Here are some points:
array([ 0.07,  0.53, -0.01,  0.60,  1.33,  0.76,  1.43,  0.17, -0.31, -0.33, -0.54,  0.16])
array([ 0.35, -0.90,  0.30, -0.30, -0.05,  1.31,  2.25, -1.27,  0.43,  0.08,  0.11,  0.08])
array([ 0.85,  0.86, -0.91,  0.84,  0.07,  0.55,  1.22,  1.62,  0.62, -0.62, -0.80,  0.46])
array([ 0.13, -1.43,  1.74, -1.25, -1.06, -1.36,  0.11, -3.16,  3.46,  0.97,  1.11,  0.36])
array([-0.26,  0.32, -0.24, -0.68,  0.11,  1.48,  0.82,  0.07,  0.42, -0.07, -0.58,  0.23])
array([ 0.47,  0.57, -0.19,  0.99, -0.15,  0.68,  0.15,  1.03, -0.68, -0.71, -0.01, -0.13])
array([-0.02,  0.60,  0.15, -0.24,  0.96,  0.96,  1.60, -0.37, -0.24,  0.45, -0.52, -0.37])
array([ 0.07,  0.66,  0.57,  0.18,  0.56,  1.18,  1.39,  0.50, -0.37, -0.13, -0.04,  0.22])
array([-0.15, -0.27, -0.63,  0.29, -0.08,  0.40,  0.22,  0.44, -1.13,  0.04,  0.05, -0.22])
array([-0.72, -0.61,  1.26, -0.62, -0.49,  0.68,  1.51, -0.94,  2.06, -0.72, -0.24, -0.62])
array([ 0.01, -2.24,  3.24, -2.41, -2.15, -4.40,  0.72, -4.35,  4.22,  1.25,  1.62,  0.78])
array([ 0.13, -0.79,  0.93, -1.13, -0.10,  0.77,  1.50, -0.79,  2.44,  0.79,  0.29,  0.96])
array([ 0.58,  0.77, -0.29,  0.18, -0.24,  0.72, -0.06,  0.66, -0.58, -0.46,  0.14,  1.02])
array([ 0.54,  0.00,  0.16,  0.73,  0.49,  0.79,  0.22,  1.10, -0.46, -0.19, -0.08,  0.38])
array([ 0.00,  0.67,  0.61,  0.26,  0.83,  0.53,  1.65,  0.10,  0.36, -0.64, -0.50, -0.87])
array([-1.54,  0.32, -1.04,  1.37,  0.19,  0.36, -0.77,  1.04, -1.40,  0.34, -0.95,  0.36])
array([ 0.25,  0.46, -0.05,  0.47,  0.49,  1.40,  0.49,  0.86, -0.29,  0.03, -0.35, -0.08])
array([ 0.12, -0.65, -0.58, -1.27, -0.50, -4.52, -3.85, -0.91, -0.85,  0.75,  1.08,  0.05])
array([ 0.14,  0.06,  0.20, -0.05,  1.29,  0.75,  3.07,  0.11,  1.14, -0.39, -0.84, -0.17])
array([ 0.08,  0.28, -0.30,  0.93,  0.56,  1.63,  1.39,  0.78, -0.15,  0.42, -0.62,  0.14])
array([ 0.61,  0.22,  1.48, -0.23, -0.11,  0.66,  0.90, -0.76,  0.32,  0.42,  0.11, -0.47])
array([ 0.33, -0.15,  0.35,  0.02,  0.36,  0.78,  1.95, -0.46,  1.60, -1.32,  0.10, -0.58])
array([-0.21, -1.59, -1.14, -0.92, -1.02, -3.66, -2.69, -1.06, -1.00,  0.75,  0.81,  0.76])
array([ 0.74,  0.02, -0.31,  0.51,  1.36,  1.29,  0.44,  0.68, -0.65, -1.94, -0.57, -0.25])
array([ 0.66,  0.93, -0.54,  0.76,  1.13,  1.05,  1.08,  0.80, -1.01,  0.00, -0.37, -0.01])
array([ 0.38,  0.59, -0.99,  1.12,  0.57,  1.12,  0.75,  1.36, -0.37, -0.34, -0.29, -0.12])
array([ 0.34,  0.72, -0.80, -0.20, -0.40, -0.56, -1.12,  0.43, -0.03, -0.27, -0.22,  0.43])
array([ 0.65,  0.66, -1.48,  0.64,  0.76,  1.53, -0.01,  1.12, -0.07, -0.78, -0.95,  1.35])
array([-0.45,  0.33, -0.63,  0.37,  0.46, -0.20, -1.04,  1.07, -0.78,  0.42, -0.48,  0.29])
array([ 0.23, -2.28,  0.47, -1.31, -1.08, -4.52, -4.94, -1.51, -0.63, -0.13,  0.99,  1.20])
array([ 0.16,  0.05, -0.69, -0.15, -0.03,  0.39,  0.24,  1.11, -0.70, -0.04, -0.03, -0.11])
array([-0.99, -0.78,  0.45,  0.07, -0.40,  0.88,  1.49,  0.29,  1.12, -0.18, -0.14, -0.13])
array([ 0.01,  0.80, -0.73, -0.09, -0.20,  1.12,  0.22,  1.44, -0.73, -0.49,  0.32,  0.28])
array([-0.65,  0.34,  0.62,  0.81, -0.73,  0.97,  0.23,  0.78, -0.54, -1.07, -0.16, -0.24])
array([-0.61, -0.14,  0.13, -0.15,  0.04,  0.61,  0.75,  0.47, -0.45, -0.82, -0.57, -0.92])
array([-0.57,  0.45,  0.65, -0.90,  0.54,  0.84,  1.45,  0.09,  2.21, -0.18,  0.83, -0.36])
array([-0.42,  0.37, -0.73,  0.37, -0.32,  0.12, -0.84,  0.75, -0.92,  0.00,  0.01, -0.41])
array([-0.12, -0.66, -0.66, -0.39,  0.47, -1.09, -2.94,  0.08, -0.59,  0.05,  0.11, -0.71])
array([-0.94,  0.88, -1.19, -0.42,  0.04,  0.64,  0.48,  1.29, -1.03,  0.30, -0.72, -0.28])
array([ 1.13, -0.96, -0.21, -0.49, -1.11, -3.62, -4.17, -0.73, -1.03,  0.38,  0.13,  0.37])
array([-0.69,  1.22, -0.07,  0.07,  0.10,  1.00,  0.89,  1.18, -0.75,  0.06,  0.14, -0.16])
array([ 0.12,  0.71, -0.50, -0.02,  0.30,  0.64,  0.88,  0.92, -0.74,  0.52, -0.35,  0.33])
array([-0.43,  1.02, -0.91,  0.78,  0.85,  0.74,  1.44,  0.60, -0.09, -0.14, -0.71,  0.78])
array([-0.32,  0.77,  0.06, -0.14,  0.09,  1.95,  0.84, -0.05,  0.16,  0.42,  0.47,  0.11])
array([ 0.81, -3.82,  3.64, -3.82, -1.86, -5.15, -0.46, -6.82,  5.88,  1.35,  3.35, -0.35])
array([ 0.26, -0.05,  0.14,  0.36,  0.46,  1.58,  1.62,  0.71, -0.57, -0.15, -0.27,  0.02])
array([ 0.38, -0.53,  0.17, -0.08,  1.01,  1.51,  1.49,  1.37,  0.53, -0.59, -0.59, -0.61])
array([-0.26,  0.05, -1.13, -0.11,  0.54,  0.92, -0.04,  1.08, -1.21, -0.21, -0.58,  0.23])
array([-0.35,  0.89, -0.26,  1.16,  0.42,  1.68,  1.75,  0.69, -0.36, -0.77, -1.23, -0.46])
array([-0.40,  0.29, -0.71, -0.08, -0.03,  1.06,  1.00,  0.64, -0.97, -0.33, -1.28,  0.37])
array([-0.03,  0.00, -0.54,  1.22,  0.32,  0.36, -0.08,  1.61, -1.29, -0.07, -0.81,  0.30])
array([-0.25, -1.98,  0.76, -2.78, -2.47, -6.55, -5.47, -2.42, -0.65,  0.63,  1.05,  0.80])
array([ 0.62, -0.85,  1.22, -0.93,  1.01,  0.22,  2.07, -1.92,  1.38, -0.26,  0.06,  0.67])
array([-0.01, -2.60,  0.76, -2.97, -0.82, -6.16, -5.64, -2.57, -0.95,  1.07,  1.30,  0.29])
array([-0.42,  0.68,  0.10,  0.61,  0.15,  2.04,  1.07,  1.29, -0.44,  0.28, -0.33,  0.27])
array([-0.57,  0.21,  0.07,  0.03,  0.43,  1.02,  0.95,  1.43, -1.12,  0.01, -0.06,  0.22])
array([ 0.10, -1.25, -0.30, -0.15, -0.46, -3.43, -3.31, -0.63, -1.08,  0.26, -0.04,  0.56])
array([ 0.41,  0.35, -0.37,  1.15,  0.99,  1.11,  1.02,  0.56, -0.67,  0.10, -0.28, -0.01])
array([ 0.44, -0.21, -0.62, -0.47, -1.17, -2.41, -2.77, -1.30, -0.96,  0.38,  1.52, -0.37])
array([ 0.36, -2.19,  2.31, -1.64, -0.86, -0.86,  1.05, -2.97,  3.34,  0.18,  1.58,  0.15])
array([ 0.44,  1.14, -1.11,  0.14,  0.67,  0.62,  0.89,  2.05, -0.26,  0.43, -0.75,  0.00])
array([ 0.01, -1.52, -0.18, -0.54, -0.36, -3.47, -4.04, -0.13, -1.06,  1.35,  0.53, -0.55])
array([-0.37, -0.06, -0.85, -0.47, -1.20, -1.46, -2.54, -0.26, -0.69, -0.46,  0.68, -0.39])
array([-0.52,  0.77, -0.27,  0.48,  0.00,  1.23,  1.12,  0.03,  0.16, -0.78, -0.98,  0.05])
array([ 0.97, -2.49,  2.39, -1.45, -1.56, -2.60, -0.01, -3.13,  3.57,  1.48,  2.00,  0.13])
array([-0.51,  1.07,  0.30,  0.22, -0.45,  1.72,  1.09,  0.42,  0.21, -0.51,  0.23, -0.01])
array([-0.59,  0.65, -0.68,  1.21, -0.06,  0.49,  0.09,  1.15, -0.50,  0.11, -0.48, -0.42])
array([ 0.95,  0.37, -0.57,  0.75,  0.09,  0.19,  0.36,  1.05, -0.86, -0.36,  0.82, -0.08])
array([ 0.28,  0.21, -0.36,  0.16,  0.59,  1.45,  2.18,  0.60,  0.44, -0.48, -0.49,  0.40])
array([-0.13,  0.44,  0.17,  0.28,  0.58,  2.57,  1.25,  0.93,  0.62, -0.08,  0.49, -0.06])
array([ 0.18, -0.07, -0.22,  1.14,  0.24,  1.01,  0.73,  1.20, -0.53, -0.66,  0.05, -0.17])
array([-0.14, -2.86,  3.18, -2.50, -1.79, -2.92,  0.77, -4.22,  2.88,  1.55,  1.39,  0.41])
array([-0.03, -1.97,  0.88, -1.67, -1.90, -3.99, -4.48, -2.03, -0.57,  0.26,  1.00, -0.10])
array([ 0.05,  0.27, -0.09,  0.14,  0.23,  0.62,  1.65, -0.27,  1.66, -0.81,  0.62, -0.42])
array([ 0.07,  0.64,  0.09, -0.54,  0.24,  1.75,  1.65,  0.91,  0.46, -0.37,  0.32, -0.39])
array([ 0.07,  0.77, -0.76,  0.47,  0.57,  1.86,  1.96,  0.70, -0.41, -0.97, -0.54, -0.46])
array([ 0.14,  0.22, -0.20,  1.14,  0.67,  1.26,  0.29,  0.85, -1.03, -0.09, -0.18,  0.34])
array([ 0.05,  1.02, -0.80,  0.76,  0.85,  1.56,  1.49,  1.94, -0.19, -0.70, -1.15,  0.55])
array([ 0.94, -0.12, -0.29, -0.35,  0.04,  1.01,  1.32, -0.61,  0.90, -0.21, -0.39, -0.61])
array([ 0.31,  0.29, -1.19,  0.23,  0.16, -0.01, -0.23,  0.58, -0.63, -1.24, -0.29,  0.05])
array([-0.09,  1.29, -0.51,  0.38,  0.08,  1.57, -0.14,  0.39, -0.34,  0.22, -0.35, -0.38])
array([-0.04,  0.52,  0.30,  1.35,  0.65,  0.19, -0.18,  1.10, -1.44, -0.12, -0.69, -0.41])
array([ 0.06, -3.41,  4.05, -3.83, -2.54, -5.03,  0.05, -6.26,  5.47,  1.86,  1.82,  0.87])
array([-0.13,  0.55, -0.41,  1.08,  0.99,  1.53,  1.10,  0.60, -0.09, -0.09, -0.48, -0.17])
array([-0.44,  0.66,  0.43,  0.70,  0.57,  1.87,  1.30,  1.12,  0.72,  0.37,  0.03, -0.88])
array([-0.60, -1.42, -0.21, -0.92, -1.36, -4.44, -4.76, -0.83, -1.39,  0.19,  0.76,  0.59])
array([-0.29,  1.16, -0.43,  0.90, -0.54,  1.37,  0.72,  0.23, -1.21, -0.60, -0.15, -0.06])
array([ 0.37,  0.77, -0.05,  1.06,  0.68,  1.13,  0.60,  0.80, -0.61,  0.01, -1.14,  0.08])
array([-0.08, -0.41,  0.08,  0.94,  0.54,  0.50, -0.81,  0.87, -0.67, -0.57, -0.01, -0.23])
array([-0.50, -0.16, -0.92, -0.01,  0.13, -0.51, -2.09,  0.38, -1.06, -0.21, -0.40,  0.35])
Here are 10 more points, each followed by its number:
array([-0.11,  0.07, -0.47,  0.50,  0.30, -0.44, -1.51,  0.57, -0.45, -0.11, -0.22, -0.18]) 0
array([-0.11,  0.35, -0.22,  0.44,  0.52,  0.82,  1.14,  0.92,  0.53,  0.51, -0.12,  0.07]) 1
array([-0.27,  0.46, -0.24, -0.29,  0.29,  1.59,  1.08,  1.36,  0.63, -0.19, -0.05, -0.73]) 2
array([ 0.33,  0.36, -0.03,  0.08,  1.33,  0.83,  1.13,  0.47, -0.85, -1.11, -0.32, -0.76]) 3
array([-0.18,  0.99, -0.25,  0.72,  0.88,  1.06,  1.29,  1.03, -0.92,  0.03,  0.35, -0.69]) 4
array([-0.32,  0.75, -1.62,  0.37, -0.35,  0.97, -0.69,  0.95, -1.12, -0.33, -0.54,  0.34]) 5
array([ 0.71, -0.75,  0.06, -1.22, -2.18, -4.31, -3.42, -0.47, -0.32,  0.02,  1.72,  0.07]) 6
array([ 0.45, -1.91,  1.79, -1.66, -1.38, -1.71,  0.94, -2.23,  3.86,  1.22,  1.57, -0.29]) 7
array([-0.84,  0.04,  0.38,  0.11,  0.44,  0.87,  2.34,  0.13,  0.43, -0.21, -0.47, -0.54]) 8
array([-0.55,  0.81, -0.22,  0.93,  0.73,  1.19,  2.27,  0.27, -0.14,  0.02, -0.98, -0.03]) 9
Which of these numbered points is nearest to each point below, ignoring the 3 directions in which the first points spread most? Its number follows each.
array([ 0.56,  0.43, -0.32, -0.55,  0.12,  0.45,  0.95, -1.25,  1.50, -0.76, -0.53,  0.34]) > 5
array([-0.09, -1.43, -1.09, -2.09, -1.20, -2.71, -3.86, -1.10, -0.90,  0.14, -0.20,  0.48]) > 5
array([ 0.06,  1.15, -0.33,  0.79,  0.83,  1.29,  2.05,  0.50, -0.60, -0.47, -0.27, -0.73]) > 4
array([-0.50, -0.86,  1.71, -1.19, -0.06, -0.21,  1.11, -1.75,  1.31,  0.05,  0.75, -0.98]) > 3
array([ 1.00,  0.31, -0.94,  0.93,  0.09,  0.70,  0.41,  2.03, -0.29,  0.09, -0.82,  0.18]) > 7
array([-0.43, -0.91, -0.33, -0.40,  0.21, -3.31, -2.69,  0.25, -1.37, -0.31, -0.06,  0.37]) > 8
array([ 0.54,  0.23, -0.81, -0.49, -1.57, -1.27, -1.18,  0.55, -0.80, -0.32,  0.09,  0.13]) > 6
array([-0.48,  0.59, -0.66,  0.15,  1.35,  0.52,  2.18,  0.47,  0.32, -0.89, -0.23, -0.24]) > 8
array([-0.70,  0.43, -1.97,  0.23,  0.58,  0.48,  0.70,  0.90, -1.11, -0.22, -1.22, -1.40]) > 8
array([-0.13,  1.00,  0.11,  0.21,  0.28,  1.28,  0.94,  0.51, -1.06, -0.09,  0.59,  0.21]) > 4
array([-0.22,  0.68, -0.10,  0.95,  1.04,  1.10, -0.10,  1.15, -0.25, -0.38, -0.57,  0.06]) > 0
array([-0.36, -0.74, -0.41,  0.21, -0.21, -0.63, -0.76,  0.84, -1.62, -0.20, -0.67,  0.18]) > 8
array([ 0.14,  0.47, -0.57,  0.79,  0.74,  0.68, -0.49,  0.93, -0.61, -0.22, -0.62, -0.15]) > 0
array([ 0.04,  0.66, -0.14,  0.55,  1.14, -0.15, -1.04,  0.70, -0.28, -0.16, -0.55, -0.42]) > 0
array([ 0.55, -0.30,  0.05,  0.02, -0.66, -1.50, -1.92,  0.94, -0.06,  0.32,  0.32, -0.04]) > 7
array([-0.28, -3.94,  0.82, -3.07, -2.66, -7.15, -7.42, -2.45,  0.17,  0.99,  1.61, -0.27]) > 2
array([-0.22, -1.93, -0.35, -1.51, -1.31, -4.24, -3.14, -1.38, -1.25, -0.27,  0.66, -0.03]) > 8
array([ 0.65, -0.97,  2.66, -3.06, -1.64, -1.77,  0.52, -2.59,  3.13,  0.47,  2.33,  1.12]) > 6
array([ 0.23, -1.46,  1.60, -1.54, -0.30, -0.38,  1.59, -1.63,  2.82,  0.13,  0.75, -0.45]) > 2
array([-0.06, -0.22,  0.70,  0.04,  0.61,  0.75,  2.06,  0.34,  0.20, -0.30, -0.14,  0.08]) > 8
array([-0.50,  1.00, -0.41,  0.92,  1.10,  0.70,  1.11,  1.49, -0.09,  0.16, -0.17,  0.35]) > 1
array([ 0.15, -0.84,  0.42, -1.27,  0.09, -1.36, -2.62,  0.73, -0.78,  0.13,  0.03, -1.01]) > 2
array([-0.01,  0.23, -0.94,  0.40, -1.12, -0.42, -0.99,  1.09, -0.37, -0.23, -0.34, -0.74]) > 7
array([ 0.16, -1.78, -0.39, -1.78, -2.28, -5.05, -4.91, -2.64, -1.26,  0.09,  0.61,  0.31]) > 5
array([ 0.70,  0.65, -0.28,  1.01,  0.40,  0.91,  0.39,  1.38, -0.77, -1.21,  1.02, -0.20]) > 6
array([-0.42,  0.16, -0.42,  0.85, -0.06, -0.07, -1.24,  1.21, -0.51, -0.30, -0.63, -0.21]) > 0
array([-0.28, -2.08,  1.08, -0.66, -0.74, -0.17,  1.93, -1.32,  2.26,  0.09,  0.23,  0.09]) > 8
array([-0.24,  0.26, -0.96,  0.73,  0.16,  2.12,  2.07,  0.14,  0.97,  0.21, -0.43,  0.82]) > 5
array([ 0.78, -3.07,  0.63, -2.92, -2.14, -7.34, -6.73, -2.78, -0.11,  1.20,  2.45, -0.38]) > 2
array([ 0.31,  0.50, -0.36,  0.10, -0.32,  0.25, -1.03,  0.64, -1.53, -0.93,  0.06, -0.49]) > 3
array([ 0.43,  0.70, -0.86,  0.89,  0.40,  1.08,  1.08,  1.63, -0.21, -1.22,  0.56, -0.80]) > 6
array([ 0.05,  0.26, -0.87,  0.83,  0.92,  0.30,  0.30,  1.24, -0.24,  0.00,  0.06,  0.79]) > 1
array([ 0.26,  1.42, -1.07,  1.16,  0.17,  1.81,  0.68,  0.77, -0.34, -1.33, -0.72,  0.50]) > 5
array([-0.35, -3.01,  1.60, -3.70, -3.39, -8.86, -7.19, -4.24,  0.09,  1.05,  2.58, -0.40]) > 3
array([-0.81,  1.00,  0.61,  0.04,  0.36,  1.55,  0.86,  0.21,  0.60, -0.32, -0.48, -0.62]) > 0
array([-0.43, -1.89,  1.18, -2.52, -1.72, -5.79, -5.62, -2.69, -1.15,  0.79,  1.63,  0.28]) > 3
array([ 0.19, -3.16,  4.09, -3.39, -2.85, -5.03, -0.51, -6.21,  5.79,  2.49,  3.50,  0.91]) > 1
array([-0.21, -0.50,  1.50, -0.74,  0.51,  0.55,  2.36, -1.29,  1.33,  0.45,  0.66, -0.30]) > 4
array([ 0.16,  0.40, -1.12,  1.18,  0.60, -0.30,  0.15,  0.32, -1.28,  0.10, -0.58, -0.03]) > 9
array([-0.54,  0.37,  0.44, -0.01,  0.03,  1.28,  2.22,  0.51,  0.68,  0.47, -0.04,  0.35]) > 1
array([ 0.28,  0.48, -0.18,  0.42,  0.01,  1.58,  1.36,  1.46,  0.21, -0.14,  0.61, -0.01]) > 7
array([-0.36,  0.69,  0.02,  0.41,  1.25,  1.80,  0.75,  0.61,  0.47, -0.59, -0.45,  0.33]) > 0
array([ 0.03,  0.97, -0.30,  1.00,  1.03,  1.93,  0.61,  1.55, -0.03, -0.16, -1.03, -0.32]) > 0
array([-0.19,  0.81, -0.42,  0.03, -0.36,  0.99, -0.51,  1.99, -0.78, -0.30, -0.27,  0.09]) > 2
array([ 0.22,  0.30, -0.72, -0.64,  0.09, -0.62, -1.22,  0.57, -0.74,  0.92,  0.11,  0.40]) > 1
array([-0.45, -0.45, -0.76, -1.04,  0.29, -1.37, -1.26, -0.35, -0.89, -0.02,  0.06,  0.10]) > 8
array([-0.62,  0.93, -0.17,  0.94,  1.22,  0.73,  1.31, -0.15, -1.20, -0.32, -0.88, -0.26]) > 9
array([ 0.07,  1.01,  0.07,  1.00,  0.81,  1.40,  1.24,  0.64, -0.86,  0.05,  0.05,  0.22]) > 4
array([-0.86, -4.05,  3.16, -3.69, -2.63, -5.34, -1.16, -5.59,  5.97,  2.31,  2.56,  1.16]) > 1
array([ 0.61,  0.05, -0.22,  0.32,  0.15,  1.32, -0.57,  1.65,  0.27, -0.19,  0.99, -0.13]) > 7
array([-0.84,  0.10, -0.90, -0.29, -0.50,  1.84,  0.83,  1.03, -0.42, -0.67, -1.20, -0.11]) > 5
array([-0.32,  0.68, -0.55,  0.18,  0.63,  1.27,  1.11,  0.81, -0.55, -0.83, -0.61, -1.17]) > 3
array([ 0.93,  0.56,  0.35, -0.18, -0.39,  0.85,  1.62, -0.10,  0.65, -0.36,  0.11, -0.07]) > 6
array([-0.44, -1.13, -0.49, -0.32, -0.25, -0.67, -1.63,  0.23, -1.54,  0.18, -0.24,  0.20]) > 8
array([ 0.57,  1.14, -0.80, -0.07,  0.17,  0.53, -0.04,  0.52, -0.42,  0.04, -0.55,  0.60]) > 5
array([ 0.53,  1.01, -1.27,  1.11,  1.33,  0.94,  1.04,  0.33, -1.01,  0.06, -0.17, -0.12]) > 4
array([-0.61,  0.43, -1.12,  1.38, -0.19,  0.77, -1.74,  1.09, -0.51,  0.19, -0.88, -0.53]) > 0
array([-1.00,  0.95, -0.41,  0.68,  0.47,  1.58,  0.92,  0.78, -0.56,  0.60, -1.02, -0.04]) > 9
array([ 0.23, -1.45,  1.03, -1.40, -1.28, -1.16,  1.56, -1.49,  2.28,  0.49,  1.12,  0.10]) > 7
array([ 0.15,  0.93, -0.54,  0.98,  0.71,  0.37, -0.51, -0.06, -1.80,  0.14, -0.78,  0.01]) > 9
array([ 0.54,  0.16,  0.44,  0.16,  0.02,  0.73, -0.49,  0.31, -1.19, -0.45,  0.04, -0.24]) > 3
array([-0.37,  0.34, -0.44, -0.08, -0.74, -0.41, -0.65,  0.53, -0.82, -0.46, -0.73, -0.49]) > 8
array([ 0.75,  1.07, -1.18,  0.69, -0.14,  0.93,  1.02,  1.28, -0.55,  0.51, -0.84, -0.52]) > 7
array([-0.12, -0.32, -0.40, -1.09,  0.15, -1.20, -1.97,  0.27, -0.66, -0.22, -0.15,  0.52]) > 2
array([ 0.46,  1.44, -0.65,  0.93,  0.19,  0.49, -0.05,  1.78, -1.31, -0.56, -0.59,  0.10]) > 6
array([-0.94, -0.20, -0.50,  0.54,  0.87,  1.36,  1.55,  0.12, -0.13, -0.14, -0.29, -0.07]) > 8
array([-0.75, -0.38,  0.20,  0.03, -0.66,  0.48,  1.89, -0.61,  1.37, -0.10,  0.16, -0.42]) > 8
array([-0.08, -1.22,  0.33, -1.26, -1.74, -3.91, -5.58, -2.07, -1.38,  0.32,  0.58, -1.12]) > 3
array([-0.12, -0.15, -0.39,  0.64,  0.50,  0.29,  0.80,  0.79, -1.03, -0.27, -0.11, -0.32]) > 8
array([-0.48,  1.47, -0.18,  0.49,  0.76,  1.62,  0.12,  1.25, -0.10, -0.60, -0.40, -0.36]) > 0
array([-0.59,  0.96, -1.37, -0.59, -0.05,  0.79, -0.16,  1.21, -1.52,  0.09, -0.83,  0.21]) > 5
array([-0.17, -0.36,  0.99,  0.00,  0.54, -0.64,  0.89, -0.81,  1.26,  0.86,  0.34,  0.28]) > 1
array([ 0.14,  1.24,  0.71,  0.64,  0.31,  1.09,  0.86,  0.00,  0.66, -0.17, -0.83, -0.33]) > 0
array([ 0.24,  0.29, -0.06,  0.53,  0.72,  1.29,  0.01,  1.03, -0.07, -0.45, -0.48, -0.45]) > 0
array([-0.22,  0.08, -0.33,  0.17,  0.12,  0.00, -1.22,  0.49, -0.73,  1.34, -0.46,  0.34]) > 1
array([-0.24, -0.68, -0.98, -0.04,  0.87,  1.46, -0.05,  0.68, -1.00, -0.26, -0.60,  0.85]) > 5
array([ 0.30,  0.47,  0.06,  1.21, -0.09,  1.59, -0.14,  1.31, -0.70, -0.43, -0.12, -0.35]) > 0
array([ 0.89, -0.15, -0.73,  1.00, -0.21,  0.84,  0.91,  0.45, -0.29, -0.43,  0.13, -0.31]) > 7
array([ 0.13,  0.90,  0.11,  1.00,  1.43,  0.94,  1.87,  1.05,  0.76,  0.27, -0.87,  0.15]) > 1
array([ 0.45,  0.28, -0.27,  0.50,  0.23,  0.94, -1.77,  0.74, -0.91, -0.26,  0.39,  0.11]) > 0
array([-0.74,  1.25, -0.79,  0.59,  0.96,  1.19,  0.38,  0.82, -0.18, -1.04, -0.46, -0.29]) > 0
array([-0.67,  0.79,  0.60, -0.18,  1.06,  1.30,  1.65,  0.34,  0.04, -0.52,  0.07, -0.07]) > 3
array([ 0.44,  0.26,  0.33,  0.31,  0.22,  0.64, -0.61,  0.69, -0.76, -0.40,  0.24, -1.03]) > 3
array([-0.18,  0.52, -0.92,  0.34,  0.40,  1.58,  1.11,  1.32, -0.17, -0.37,  0.14, -0.39]) > 2
array([-0.25,  0.45, -0.06, -0.03,  1.13,  0.19, -0.14,  0.80, -1.09, -0.42, -1.01,  0.45]) > 8
array([ 0.01,  0.94,  0.60,  0.45, -0.07,  1.35,  1.11,  0.70,  0.14,  0.68,  0.52,  0.41]) > 1
array([-0.04,  0.27, -0.17, -0.38,  0.91,  1.71,  0.34,  0.71, -0.25, -0.21,  0.38, -0.45]) > 2
array([ 0.25,  0.29, -0.52,  0.30,  0.79,  0.13, -0.17,  0.79, -1.82, -0.21,  0.29,  0.05]) > 4
array([-0.56,  0.38, -0.04,  0.44, -0.09, -0.68, -0.90,  0.42,  0.04, -0.66, -0.51, -0.76]) > 0
array([ 0.36,  0.63,  0.39,  0.87,  1.22,  1.17,  0.67,  1.16,  0.64, -0.19, -0.39, -0.21]) > 0
array([ 0.29,  0.23, -0.55, -0.89, -0.75, -2.08, -1.57, -0.57, -0.92,  0.48,  1.17,  0.27]) > 4
array([ 0.77,  0.49, -0.14,  0.70, -0.37,  2.19,  1.75,  0.55,  0.64, -0.20, -1.23,  0.24]) > 5
array([-0.27,  0.20, -0.66,  1.47, -0.15,  1.26,  1.04,  0.84, -1.15,  0.00, -1.29,  0.61]) > 9
array([ 0.44, -0.25, -1.32,  0.11,  0.67,  1.81,  1.97,  0.23,  0.67,  0.31,  0.41, -0.48]) > 7
array([ 0.60, -0.85,  0.83, -0.17, -0.64,  0.20,  0.73, -1.38,  2.54,  0.08,  0.13, -0.52]) > 0
array([ 0.14, -0.52,  0.14, -0.60, -0.16, -1.35, -1.65,  0.37, -0.58, -0.30,  0.28,  0.12]) > 2
array([ 0.19,  0.76, -0.03,  0.41,  0.47,  0.67, -0.09,  1.02, -1.05, -0.63, -1.09, -0.88]) > 3
array([-0.58, -0.23, -0.94, -0.25, -0.04,  0.11, -0.96,  0.84, -0.73, -0.68, -0.31, -0.18]) > 2
array([-0.59, -1.88,  0.08, -0.95, -0.32, -4.10, -4.50, -1.80, -0.30,  0.89,  0.60,  0.29]) > 0
array([ 0.17,  0.34, -0.38,  0.99, -0.14,  1.17,  0.07,  1.91, -0.22,  0.45, -0.31,  0.22]) > 7
array([-0.32,  1.17, -0.47,  0.78,  0.24,  1.54,  2.67,  1.33, -0.43, -1.06, -0.42,  0.34]) > 8
array([-0.23,  0.50, -0.05,  0.38,  0.37,  2.30,  1.34,  1.83, -0.23,  0.16,  0.14,  0.67]) > 1
array([ 0.01,  1.03, -0.01,  0.48,  1.23,  1.63,  1.08,  1.24, -0.77, -0.47, -0.37, -0.69]) > 3
array([-0.81, -0.07, -0.08,  0.43,  0.31,  1.41,  1.30,  0.72, -0.16, -0.80, -0.63,  0.62]) > 8
array([-0.15, -1.64,  0.35, -0.96, -0.75, -2.78, -2.76, -0.91, -1.26,  0.35,  0.45, -0.21]) > 8
array([-0.32,  0.07, -0.27,  0.04, -0.25, -0.63, -1.07,  0.64, -1.11, -1.25, -0.28, -0.04]) > 3
array([ 0.91,  0.48, -0.74,  1.25, -0.01,  1.50,  0.72,  0.97, -0.24,  0.05, -0.64,  0.10]) > 7
array([ 0.44, -1.24, -0.01, -0.63,  0.23, -1.17, -1.81,  0.24, -1.43,  0.21,  0.20, -0.25]) > 3
array([ 0.65, -0.40, -1.21,  0.00,  0.16, -0.90, -1.31,  0.41, -0.61, -0.59,  0.46, -0.17]) > 2
array([ 0.20, -2.97,  1.39, -3.23, -2.57, -7.75, -8.00, -2.85, -1.00,  1.50,  2.25,  0.20]) > 2
array([-0.33,  0.48, -0.97,  0.41, -0.35, -0.92, -1.06,  0.65, -0.92,  0.73, -0.10,  0.00]) > 1
array([-0.95,  0.93, -0.38,  0.64, -0.17,  1.33, -0.15,  1.01, -1.56, -0.71, -0.44, -0.61]) > 3
array([ 0.57,  1.07, -0.74,  0.12,  1.00,  1.19,  1.03,  1.15, -0.10, -0.34,  0.13, -0.31]) > 2
array([ 0.62,  0.47, -0.82,  1.05, -0.88, -0.90, -1.00,  0.61, -0.85,  0.52, -0.89, -0.19]) > 7
array([-0.06,  0.82, -0.65,  0.68, -0.20,  1.30,  0.71,  1.07, -0.75,  0.35,  0.35,  0.06]) > 1
array([ 0.00,  0.89, -0.58,  1.31,  0.04, -0.08, -0.42,  1.04, -0.88, -0.60, -0.48, -0.95]) > 0
